In the data rows, zero lies at 4.5, halfway between 4 and 5.
Each row below has a hidden score, from 0 to 40, with 20 about the middle. What is it? The score is a weighted sum of the row's numbers plus the product of two more (or one squared), each taken from its middle value.
[2. 4. 6. 3. 3. 3. 5. 4. 2. 5. 5. 5. 2. 4. 2. 5. 4. 5. 5. 4. 5. 4.] -> 15
[6. 5. 6. 3. 4. 6. 5. 6. 4. 5. 3. 3. 6. 6. 7. 5. 5. 3. 4. 5. 3. 2.] -> 21
[4. 4. 4. 5. 5. 5. 4. 4. 7. 3. 3. 5. 6. 3. 6. 3. 2. 4. 5. 6. 3. 7.] -> 26
[2. 4. 3. 7. 6. 4. 4. 3. 8. 2. 5. 7. 5. 2. 3. 3. 2. 5. 4. 6. 4. 7.] -> 26
[5. 3. 4. 5. 6. 5. 5. 3. 6. 4. 4. 6. 5. 2. 3. 5. 3. 5. 5. 5. 5. 7.] -> 21
[3. 2. 5. 3. 4. 3. 6. 3. 4. 3. 4. 5. 4. 3. 3. 4. 1. 5. 4. 4. 5. 7.] -> 35
[5. 6. 7. 2. 3. 3. 3. 5. 3. 3. 4. 3. 5. 4. 6. 3. 3. 2. 4. 5. 3. 5.] -> 23
[3. 4. 2. 7. 7. 4. 4. 2. 7. 4. 5. 6. 5. 3. 3. 5. 2. 5. 4. 6. 4. 8.] -> 19
[3. 5. 5. 5. 5. 4. 4. 4. 4. 6. 6. 5. 3. 4. 3. 6. 6. 6. 5. 5. 6. 5.] -> 20
[3. 3. 4. 3. 4. 5. 6. 4. 4. 6. 7. 6. 1. 4. 3. 7. 6. 6. 5. 4. 6. 3.] -> 19
[3. 2. 4. 4. 4. 4. 5. 2. 4. 2. 4. 6. 4. 3. 3. 5. 2. 3. 4. 4. 5. 7.] -> 26
[5. 3. 6. 2. 4. 3. 6. 4. 4. 4. 4. 5. 4. 4. 3. 4. 2. 4. 4. 4. 5. 6.] -> 19
[6. 4. 4. 2. 5. 6. 7. 5. 4. 5. 4. 4. 5. 6. 6. 5. 5. 6. 5. 5. 6. 2.] -> 12
[3. 3. 4. 5. 5. 4. 6. 3. 4. 5. 5. 6. 2. 3. 4. 6. 5. 6. 7. 4. 5. 6.] -> 37
[6. 1. 3. 2. 6. 7. 8. 6. 4. 4. 3. 6. 5. 4. 6. 7. 3. 4. 4. 5. 5. 5.] -> 16
[6. 2. 3. 2. 5. 7. 8. 6. 3. 7. 5. 6. 3. 7. 5. 8. 7. 6. 6. 3. 6. 1.] -> 21
[4. 4. 2. 7. 7. 4. 5. 3. 6. 4. 6. 6. 3. 4. 2. 6. 5. 8. 6. 5. 6. 5.] -> 24
[6. 8. 6. 7. 4. 4. 1. 5. 5. 6. 4. 3. 6. 6. 6. 3. 5. 4. 3. 5. 2. 5.] -> 25
[7. 6. 6. 4. 3. 5. 4. 5. 5. 4. 4. 3. 6. 5. 6. 4. 4. 4. 3. 5. 4. 5.] -> 26
[7. 7. 4. 7. 6. 7. 3. 6. 6. 5. 4. 2. 7. 7. 8. 5. 7. 5. 4. 5. 3. 2.] -> 26
[5. 2. 3. 2. 5. 7. 7. 7. 4. 5. 2. 5. 5. 5. 6. 6. 4. 4. 4. 5. 5. 3.] -> 10
[6. 3. 3. 3. 5. 7. 6. 6. 4. 3. 3. 4. 6. 4. 6. 6. 3. 3. 4. 5. 4. 5.] -> 10
[5. 2. 4. 5. 5. 6. 7. 5. 5. 3. 3. 6. 4. 4. 4. 7. 4. 5. 6. 5. 5. 4.] -> 28
[4. 2. 4. 4. 4. 4. 6. 4. 4. 5. 6. 6. 3. 4. 3. 6. 5. 6. 5. 4. 6. 4.] -> 19
[4. 7. 7. 6. 3. 3. 1. 4. 3. 5. 6. 2. 5. 6. 4. 3. 7. 4. 5. 4. 5. 4.] -> 24
[5. 4. 5. 4. 4. 4. 5. 4. 5. 1. 4. 5. 5. 4. 5. 4. 2. 4. 4. 6. 4. 5.] -> 26
[2. 6. 6. 5. 3. 1. 3. 4. 3. 7. 6. 4. 4. 4. 3. 3. 5. 4. 4. 4. 5. 4.] -> 17
[2. 4. 6. 3. 3. 2. 4. 3. 3. 4. 6. 5. 3. 3. 4. 3. 3. 4. 4. 4. 5. 6.] -> 24
[5. 4. 5. 4. 4. 5. 6. 5. 4. 5. 5. 5. 4. 6. 5. 6. 6. 6. 5. 4. 5. 3.] -> 22
[2. 4. 5. 3. 4. 3. 5. 3. 4. 3. 5. 6. 4. 3. 3. 4. 1. 4. 4. 4. 5. 7.] -> 20
[7. 5. 3. 5. 5. 7. 4. 6. 6. 3. 2. 3. 7. 4. 9. 4. 3. 2. 3. 5. 2. 4.] -> 18
[3. 4. 5. 4. 4. 3. 5. 4. 4. 6. 6. 4. 3. 4. 2. 5. 4. 4. 4. 3. 5. 5.] -> 15
[3. 5. 5. 3. 3. 2. 5. 4. 2. 5. 6. 4. 3. 5. 3. 4. 5. 5. 5. 5. 6. 4.] -> 14
[7. 3. 3. 4. 6. 7. 7. 6. 5. 2. 3. 6. 5. 4. 7. 6. 3. 2. 4. 6. 4. 4.] -> 24
[3. 3. 6. 3. 4. 3. 6. 2. 4. 4. 4. 5. 3. 4. 3. 4. 3. 5. 5. 4. 7. 5.] -> 38
[6. 2. 3. 4. 6. 6. 7. 5. 4. 5. 5. 6. 3. 5. 5. 6. 5. 5. 5. 4. 6. 4.] -> 15
[2. 4. 6. 3. 3. 2. 5. 3. 2. 5. 6. 5. 3. 3. 3. 5. 4. 4. 6. 4. 7. 4.] -> 18
[3. 4. 2. 6. 6. 4. 4. 4. 7. 5. 6. 6. 4. 3. 3. 5. 3. 6. 5. 4. 6. 6.] -> 17
[5. 2. 3. 4. 6. 7. 7. 6. 4. 6. 4. 5. 3. 6. 6. 7. 7. 6. 6. 4. 7. 1.] -> 17
[9. 6. 3. 6. 5. 7. 2. 6. 7. 2. 2. 2. 9. 5. 8. 3. 3. 2. 2. 6. 1. 4.] -> 34
[6. 7. 7. 3. 3. 5. 3. 6. 4. 6. 3. 2. 6. 6. 7. 4. 7. 4. 4. 4. 4. 2.] -> 28
[3. 4. 3. 6. 6. 6. 4. 4. 7. 3. 3. 6. 5. 3. 5. 3. 2. 5. 5. 6. 4. 6.] -> 17
[5. 2. 3. 3. 5. 7. 8. 7. 3. 6. 5. 6. 2. 6. 6. 8. 7. 5. 5. 2. 6. 1.] -> 15
[6. 6. 5. 5. 5. 5. 3. 5. 5. 5. 4. 3. 5. 6. 5. 5. 6. 5. 5. 4. 5. 3.] -> 38
[7. 6. 6. 4. 4. 6. 3. 6. 4. 4. 2. 1. 7. 7. 8. 4. 5. 3. 2. 5. 2. 3.] -> 17
[3. 3. 5. 4. 4. 3. 5. 4. 4. 2. 5. 6. 4. 2. 3. 4. 1. 4. 6. 5. 4. 7.] -> 19
[4. 7. 6. 3. 2. 3. 2. 4. 3. 6. 6. 2. 4. 6. 4. 3. 7. 4. 5. 5. 4. 3.] -> 34
[2. 4. 5. 3. 4. 3. 6. 4. 3. 5. 7. 6. 1. 5. 2. 5. 6. 5. 6. 3. 7. 4.] -> 17
[7. 5. 7. 3. 3. 6. 4. 6. 3. 3. 2. 1. 7. 7. 8. 3. 6. 3. 4. 4. 3. 2.] -> 17
[5. 3. 4. 3. 5. 6. 7. 6. 5. 3. 3. 6. 3. 4. 4. 7. 4. 5. 5. 4. 5. 5.] -> 26
[4. 5. 4. 7. 6. 5. 4. 3. 6. 5. 5. 5. 5. 5. 3. 5. 5. 6. 5. 4. 5. 5.] -> 18
[4. 4. 2. 7. 6. 4. 5. 3. 5. 5. 6. 7. 3. 4. 2. 6. 6. 7. 5. 4. 5. 6.] -> 19
[4. 8. 7. 4. 2. 2. 2. 5. 3. 6. 6. 2. 4. 6. 4. 3. 6. 4. 4. 4. 4. 4.] -> 20
[5. 8. 5. 8. 4. 4. 1. 4. 6. 5. 5. 3. 6. 6. 4. 3. 6. 5. 4. 4. 3. 4.] -> 31
[6. 6. 7. 3. 2. 3. 2. 5. 2. 3. 2. 1. 6. 5. 6. 1. 3. 2. 3. 4. 2. 5.] -> 12
[6. 4. 6. 3. 3. 6. 4. 4. 3. 4. 3. 3. 6. 6. 6. 4. 4. 3. 3. 5. 4. 4.] -> 13
[3. 4. 3. 5. 6. 4. 5. 3. 6. 4. 6. 6. 4. 4. 2. 6. 4. 6. 4. 5. 5. 5.] -> 20
[3. 3. 3. 7. 6. 5. 4. 4. 6. 3. 5. 7. 5. 2. 4. 4. 2. 4. 4. 5. 5. 7.] -> 18
[5. 8. 5. 7. 3. 4. 1. 5. 4. 4. 4. 2. 7. 5. 5. 2. 5. 3. 5. 4. 3. 5.] -> 18
[7. 3. 1. 5. 7. 8. 7. 5. 6. 5. 3. 6. 5. 5. 5. 8. 5. 6. 5. 6. 5. 3.] -> 22
[3. 3. 3. 6. 6. 4. 5. 3. 8. 3. 4. 7. 5. 2. 3. 4. 1. 6. 4. 6. 4. 8.] -> 31
[2. 4. 5. 3. 3. 3. 5. 3. 3. 4. 5. 5. 3. 3. 2. 4. 3. 5. 5. 5. 4. 6.] -> 16
[6. 4. 6. 3. 4. 4. 4. 5. 2. 4. 3. 2. 6. 5. 7. 4. 3. 2. 4. 5. 4. 4.] -> 14
[5. 3. 3. 3. 5. 5. 7. 6. 3. 6. 5. 5. 2. 6. 4. 7. 7. 5. 4. 3. 7. 0.] -> 19
[5. 4. 5. 3. 4. 5. 6. 6. 4. 6. 5. 5. 4. 6. 5. 7. 6. 6. 5. 4. 6. 2.] -> 24
[4. 8. 6. 7. 4. 3. 1. 3. 5. 5. 5. 3. 6. 5. 4. 3. 6. 5. 4. 5. 3. 5.] -> 27
[3. 4. 5. 3. 3. 1. 6. 4. 1. 6. 7. 6. 0. 4. 2. 5. 6. 7. 5. 4. 8. 3.] -> 20
[3. 4. 5. 4. 4. 3. 5. 4. 3. 5. 6. 4. 3. 4. 3. 5. 5. 5. 5. 6. 6. 5.] -> 21
[2. 4. 3. 4. 4. 3. 6. 3. 4. 6. 7. 7. 1. 4. 1. 6. 5. 7. 6. 4. 6. 5.] -> 16
[2. 4. 3. 5. 5. 2. 6. 3. 3. 5. 7. 7. 1. 4. 1. 5. 5. 6. 5. 3. 7. 5.] -> 16
[6. 4. 6. 3. 3. 6. 5. 7. 4. 4. 2. 3. 6. 5. 7. 4. 5. 3. 4. 6. 4. 1.] -> 24
[2. 2. 5. 2. 4. 4. 6. 5. 4. 4. 5. 6. 4. 4. 3. 5. 2. 4. 4. 5. 5. 6.] -> 14
[5. 5. 6. 2. 3. 5. 4. 5. 2. 7. 4. 2. 5. 5. 7. 5. 7. 5. 5. 5. 6. 2.] -> 17
[4. 7. 5. 6. 3. 3. 3. 3. 4. 6. 7. 4. 4. 6. 4. 3. 6. 5. 5. 4. 4. 5.] -> 17
[2. 3. 4. 3. 4. 2. 6. 4. 3. 6. 7. 5. 2. 4. 3. 6. 5. 6. 5. 3. 6. 5.] -> 20
[7. 4. 2. 6. 7. 7. 5. 6. 7. 5. 3. 5. 5. 4. 6. 7. 5. 6. 4. 6. 4. 3.] -> 35
[8. 5. 7. 4. 3. 6. 4. 6. 4. 3. 2. 1. 7. 6. 8. 3. 5. 3. 3. 5. 3. 3.] -> 26
[3. 4. 3. 7. 6. 4. 4. 3. 5. 6. 7. 6. 4. 3. 2. 5. 5. 6. 5. 4. 5. 7.] -> 13
[3. 4. 3. 5. 4. 4. 6. 4. 4. 6. 6. 7. 2. 4. 4. 7. 6. 6. 4. 4. 7. 4.] -> 36
[6. 6. 5. 5. 3. 7. 5. 6. 4. 6. 4. 3. 6. 7. 6. 5. 7. 5. 5. 4. 4. 1.] -> 15
[5. 7. 7. 5. 2. 3. 1. 5. 2. 4. 3. 2. 6. 4. 5. 0. 3. 2. 3. 3. 1. 6.] -> 8
[3. 6. 8. 3. 2. 3. 3. 4. 2. 3. 4. 4. 5. 4. 4. 2. 2. 3. 3. 4. 3. 7.] -> 21
[4. 3. 2. 7. 7. 6. 5. 4. 6. 4. 5. 6. 5. 4. 3. 6. 4. 7. 6. 6. 4. 5.] -> 24
[4. 3. 3. 3. 5. 5. 7. 5. 4. 5. 4. 5. 3. 5. 4. 6. 6. 5. 4. 4. 6. 3.] -> 19
[5. 8. 6. 8. 4. 3. 0. 5. 5. 3. 4. 3. 7. 4. 6. 2. 2. 2. 3. 6. 0. 9.] -> 22
[7. 4. 5. 3. 4. 6. 4. 7. 3. 3. 2. 2. 7. 6. 8. 3. 4. 3. 3. 6. 3. 3.] -> 14
[7. 6. 5. 5. 5. 6. 3. 6. 6. 3. 4. 3. 7. 5. 6. 4. 4. 2. 4. 4. 3. 5.] -> 25
[3. 6. 7. 3. 2. 2. 3. 5. 3. 5. 5. 3. 4. 5. 4. 1. 4. 3. 5. 5. 6. 3.] -> 17
[3. 3. 4. 3. 3. 2. 6. 4. 3. 5. 6. 6. 1. 5. 1. 4. 4. 4. 5. 3. 7. 5.] -> 14
[7. 1. 3. 3. 6. 7. 7. 6. 6. 3. 3. 6. 5. 4. 8. 7. 3. 5. 5. 6. 4. 4.] -> 27
[2. 7. 6. 4. 2. 2. 3. 4. 2. 7. 5. 3. 3. 4. 2. 5. 6. 4. 5. 2. 5. 5.] -> 14
[4. 7. 6. 6. 3. 4. 1. 5. 4. 3. 4. 3. 6. 5. 4. 1. 4. 2. 3. 5. 2. 6.] -> 14
[4. 7. 7. 3. 1. 1. 2. 5. 2. 5. 5. 1. 4. 6. 4. 2. 7. 4. 4. 3. 5. 4.] -> 17
[4. 7. 6. 6. 3. 2. 2. 4. 4. 5. 6. 2. 5. 6. 5. 3. 6. 4. 5. 4. 3. 6.] -> 23
[3. 6. 6. 4. 3. 3. 3. 4. 3. 5. 5. 3. 5. 5. 4. 3. 5. 4. 5. 5. 5. 6.] -> 15
[6. 6. 7. 4. 3. 4. 2. 5. 4. 3. 4. 2. 6. 5. 6. 1. 3. 2. 4. 5. 3. 6.] -> 15
[6. 6. 7. 3. 2. 4. 3. 5. 3. 5. 3. 2. 6. 7. 7. 2. 5. 2. 4. 5. 3. 4.] -> 17
[3. 3. 4. 2. 4. 3. 6. 3. 3. 7. 7. 6. 1. 6. 1. 5. 6. 6. 5. 3. 7. 3.] -> 16
[7. 6. 7. 2. 2. 5. 4. 5. 3. 6. 2. 0. 6. 7. 7. 4. 6. 4. 5. 4. 4. 1.] -> 20
[4. 6. 7. 3. 3. 4. 4. 4. 3. 6. 5. 3. 4. 5. 3. 3. 5. 3. 3. 3. 5. 3.] -> 10
[5. 5. 5. 8. 5. 4. 3. 3. 7. 3. 5. 6. 5. 2. 2. 2. 3. 5. 4. 4. 3. 8.] -> 25
[5. 3. 3. 5. 7. 7. 6. 4. 7. 3. 3. 6. 5. 2. 5. 5. 2. 4. 5. 5. 4. 6.] -> 21
[3. 6. 7. 2. 2. 2. 3. 3. 2. 3. 5. 3. 5. 4. 4. 3. 4. 4. 4. 5. 3. 5.] -> 18
[3. 5. 3. 4. 4. 3. 5. 4. 5. 6. 6. 6. 2. 5. 2. 5. 6. 5. 5. 3. 7. 5.] -> 17
[3. 3. 4. 5. 4. 4. 5. 5. 4. 4. 3. 6. 4. 2. 4. 4. 2. 4. 5. 5. 4. 6.] -> 21
[3. 7. 6. 5. 2. 2. 3. 4. 3. 7. 6. 3. 4. 5. 4. 3. 6. 4. 4. 4. 5. 4.] -> 20
[3. 7. 7. 3. 2. 2. 3. 3. 3. 5. 6. 3. 3. 6. 3. 3. 5. 4. 5. 3. 4. 4.] -> 18
[4. 5. 7. 2. 2. 3. 4. 4. 2. 5. 5. 3. 3. 7. 5. 3. 7. 5. 4. 5. 5. 3.] -> 20
[5. 5. 6. 4. 2. 3. 4. 5. 4. 3. 4. 3. 5. 5. 5. 2. 3. 2. 3. 5. 3. 5.] -> 28
[3. 3. 5. 3. 4. 3. 6. 4. 3. 6. 7. 7. 1. 4. 2. 6. 6. 6. 6. 4. 7. 3.] -> 27
[3. 5. 5. 2. 3. 3. 5. 4. 2. 6. 6. 4. 3. 6. 5. 6. 7. 5. 6. 3. 7. 3.] -> 17
[6. 6. 2. 7. 6. 4. 4. 3. 6. 6. 5. 6. 5. 4. 4. 6. 5. 6. 5. 5. 6. 5.] -> 27
[3. 4. 3. 6. 6. 3. 4. 3. 8. 4. 6. 6. 5. 2. 2. 4. 2. 5. 5. 5. 3. 7.] -> 26
[6. 2. 3. 5. 7. 7. 6. 5. 6. 3. 3. 6. 6. 4. 5. 7. 4. 4. 4. 5. 3. 3.] -> 35
[5. 6. 7. 4. 3. 4. 4. 5. 4. 3. 4. 3. 5. 5. 5. 3. 4. 2. 3. 5. 3. 6.] -> 39
[5. 4. 1. 6. 7. 7. 6. 5. 6. 4. 6. 7. 4. 5. 4. 7. 5. 6. 5. 5. 5. 3.] -> 27
[4. 5. 5. 4. 4. 4. 4. 4. 2. 6. 6. 5. 2. 5. 4. 5. 6. 4. 5. 4. 6. 3.] -> 19
[7. 6. 5. 4. 4. 5. 4. 6. 4. 7. 3. 2. 6. 7. 7. 4. 8. 4. 3. 4. 3. 0.] -> 31
[2. 5. 5. 6. 6. 4. 4. 3. 4. 5. 6. 5. 3. 5. 3. 4. 5. 6. 5. 4. 5. 5.] -> 14
[3. 5. 5. 3. 3. 2. 5. 5. 3. 7. 7. 4. 2. 5. 2. 4. 6. 5. 5. 3. 6. 4.] -> 12
[3. 8. 6. 6. 2. 2. 1. 3. 4. 6. 6. 3. 6. 6. 4. 2. 6. 5. 4. 3. 4. 4.] -> 19
[5. 3. 4. 3. 5. 7. 7. 5. 4. 4. 4. 6. 5. 4. 5. 6. 4. 5. 5. 4. 5. 4.] -> 14
[5. 6. 5. 6. 5. 4. 3. 4. 5. 5. 5. 3. 5. 5. 5. 4. 6. 5. 4. 5. 5. 4.] -> 21
[3. 5. 3. 5. 4. 2. 4. 3. 4. 7. 6. 5. 3. 4. 3. 5. 5. 6. 6. 5. 6. 5.] -> 19
[5. 4. 3. 5. 6. 5. 5. 4. 6. 4. 2. 5. 6. 3. 6. 5. 2. 3. 3. 6. 3. 6.] -> 25
[4. 3. 3. 6. 7. 5. 5. 5. 6. 6. 6. 6. 2. 4. 4. 7. 5. 7. 6. 3. 5. 4.] -> 29
[5. 3. 3. 3. 4. 5. 7. 6. 4. 7. 5. 6. 2. 6. 4. 7. 7. 5. 5. 5. 6. 2.] -> 22
[3. 8. 8. 3. 1. 2. 2. 5. 3. 5. 5. 1. 4. 7. 5. 2. 6. 2. 4. 4. 3. 4.] -> 21
[2. 2. 5. 3. 3. 3. 6. 3. 3. 3. 5. 6. 4. 3. 3. 4. 1. 3. 5. 4. 5. 5.] -> 16
[6. 3. 3. 6. 7. 8. 5. 5. 7. 2. 3. 4. 7. 3. 6. 6. 2. 4. 4. 6. 3. 5.] -> 17
[7. 4. 3. 6. 7. 7. 5. 6. 8. 2. 2. 5. 7. 3. 7. 5. 3. 4. 3. 6. 4. 4.] -> 27
[5. 2. 2. 4. 7. 6. 6. 5. 5. 4. 4. 7. 5. 4. 5. 6. 3. 5. 4. 5. 4. 4.] -> 27
[7. 2. 5. 2. 4. 6. 6. 6. 4. 4. 3. 4. 6. 5. 6. 5. 4. 3. 4. 6. 4. 4.] -> 19
[6. 2. 4. 3. 7. 7. 7. 5. 6. 2. 2. 6. 6. 4. 7. 6. 3. 4. 4. 5. 4. 4.] -> 24
[2. 4. 6. 3. 3. 3. 6. 2. 3. 7. 6. 6. 1. 3. 3. 6. 5. 5. 6. 3. 8. 4.] -> 39
[8. 6. 5. 6. 5. 7. 3. 7. 6. 3. 1. 3. 8. 5. 8. 3. 4. 1. 2. 5. 2. 4.] -> 21
[4. 3. 5. 3. 3. 3. 5. 4. 3. 5. 5. 4. 4. 4. 4. 4. 4. 3. 4. 3. 5. 3.] -> 14
[5. 2. 3. 2. 5. 5. 7. 5. 3. 6. 5. 5. 3. 5. 4. 7. 5. 7. 6. 3. 6. 3.] -> 16
[3. 3. 1. 7. 7. 5. 5. 4. 6. 5. 6. 7. 3. 4. 3. 5. 6. 7. 5. 5. 6. 5.] -> 16
[2. 6. 7. 3. 2. 2. 3. 4. 2. 4. 5. 3. 4. 5. 4. 2. 3. 3. 4. 4. 4. 5.] -> 12
[3. 3. 6. 2. 3. 3. 5. 4. 3. 6. 5. 5. 2. 6. 5. 6. 6. 5. 6. 4. 7. 4.] -> 26
[2. 2. 4. 4. 5. 3. 5. 3. 5. 2. 4. 6. 4. 3. 3. 4. 1. 4. 4. 5. 4. 7.] -> 21
[6. 3. 2. 5. 6. 7. 5. 5. 8. 2. 2. 5. 7. 4. 7. 5. 3. 4. 3. 5. 3. 5.] -> 23
[4. 4. 3. 6. 7. 6. 5. 4. 6. 6. 6. 6. 3. 5. 3. 6. 5. 7. 6. 5. 5. 4.] -> 26
[2. 5. 4. 3. 3. 2. 5. 4. 2. 4. 7. 6. 1. 5. 3. 5. 6. 6. 6. 4. 7. 5.] -> 19
[3. 4. 1. 6. 6. 5. 5. 4. 6. 5. 6. 6. 3. 5. 3. 5. 5. 7. 6. 5. 6. 5.] -> 13
[3. 7. 6. 6. 4. 3. 2. 4. 4. 5. 6. 3. 5. 4. 3. 4. 5. 7. 5. 4. 4. 6.] -> 17
[3. 4. 4. 7. 6. 4. 4. 3. 7. 4. 5. 7. 5. 2. 3. 5. 2. 4. 6. 5. 4. 6.] -> 29
[5. 4. 6. 3. 4. 6. 5. 5. 3. 5. 4. 3. 5. 7. 7. 6. 7. 4. 4. 5. 6. 2.] -> 21
[8. 6. 8. 2. 2. 5. 4. 6. 3. 4. 2. 1. 7. 6. 7. 2. 4. 2. 4. 5. 2. 4.] -> 17
[7. 7. 5. 7. 6. 6. 2. 5. 6. 7. 3. 2. 7. 7. 8. 5. 7. 5. 4. 6. 2. 3.] -> 36
[5. 2. 4. 2. 6. 5. 8. 6. 3. 5. 5. 6. 2. 4. 4. 6. 6. 5. 5. 4. 7. 3.] -> 17
[6. 2. 4. 2. 6. 6. 8. 7. 4. 7. 6. 5. 2. 6. 6. 8. 8. 6. 6. 3. 7. 0.] -> 28
[7. 7. 6. 6. 4. 6. 2. 6. 5. 4. 4. 2. 7. 5. 7. 4. 4. 2. 3. 4. 2. 4.] -> 21
[5. 4. 1. 7. 7. 5. 5. 5. 6. 5. 5. 7. 3. 4. 4. 7. 5. 7. 6. 5. 5. 6.] -> 25
[5. 5. 6. 2. 3. 4. 5. 6. 3. 6. 3. 3. 5. 6. 6. 4. 6. 3. 5. 5. 5. 2.] -> 21
[5. 6. 3. 7. 6. 5. 4. 4. 5. 5. 6. 5. 4. 5. 3. 5. 5. 6. 4. 5. 6. 5.] -> 13
[4. 5. 6. 2. 2. 2. 4. 4. 4. 6. 4. 3. 4. 6. 5. 4. 6. 3. 4. 4. 5. 4.] -> 26
[4. 7. 5. 7. 5. 3. 1. 3. 5. 5. 7. 4. 5. 4. 4. 2. 5. 4. 5. 4. 3. 7.] -> 21
[3. 4. 4. 6. 5. 4. 5. 3. 5. 7. 7. 7. 2. 3. 2. 5. 5. 5. 6. 4. 6. 5.] -> 19
[5. 7. 8. 3. 2. 3. 3. 5. 2. 4. 3. 1. 6. 5. 5. 1. 3. 2. 3. 5. 2. 6.] -> 19
[2. 4. 5. 4. 2. 3. 5. 3. 2. 6. 7. 4. 2. 6. 3. 5. 6. 6. 5. 3. 7. 2.] -> 14
[5. 7. 8. 3. 1. 3. 2. 5. 2. 5. 4. 1. 6. 5. 6. 3. 5. 1. 2. 4. 3. 5.] -> 22
[2. 3. 4. 4. 4. 3. 5. 3. 5. 3. 4. 7. 4. 2. 3. 5. 2. 4. 5. 4. 5. 7.] -> 26
[3. 5. 3. 7. 6. 4. 4. 4. 6. 4. 5. 6. 4. 2. 3. 4. 2. 6. 5. 6. 4. 8.] -> 20
[6. 4. 4. 2. 4. 6. 7. 5. 4. 6. 4. 4. 4. 7. 6. 6. 7. 5. 4. 5. 6. 2.] -> 22
[4. 6. 5. 6. 4. 4. 2. 4. 6. 2. 4. 4. 7. 4. 5. 3. 2. 3. 3. 5. 2. 7.] -> 19
[4. 3. 2. 7. 8. 6. 5. 4. 6. 5. 6. 7. 3. 4. 4. 6. 5. 7. 5. 4. 6. 5.] -> 16
[4. 3. 2. 5. 6. 5. 6. 4. 4. 6. 6. 6. 3. 5. 3. 5. 5. 6. 5. 5. 6. 4.] -> 8
[7. 7. 4. 6. 6. 6. 3. 5. 5. 6. 4. 2. 8. 7. 7. 5. 7. 5. 5. 4. 4. 3.] -> 30
[3. 4. 4. 4. 4. 4. 5. 3. 3. 5. 5. 6. 2. 5. 3. 6. 5. 5. 5. 4. 6. 5.] -> 18
[5. 4. 3. 6. 6. 6. 5. 5. 5. 6. 5. 5. 4. 4. 4. 6. 6. 7. 5. 5. 5. 4.] -> 18
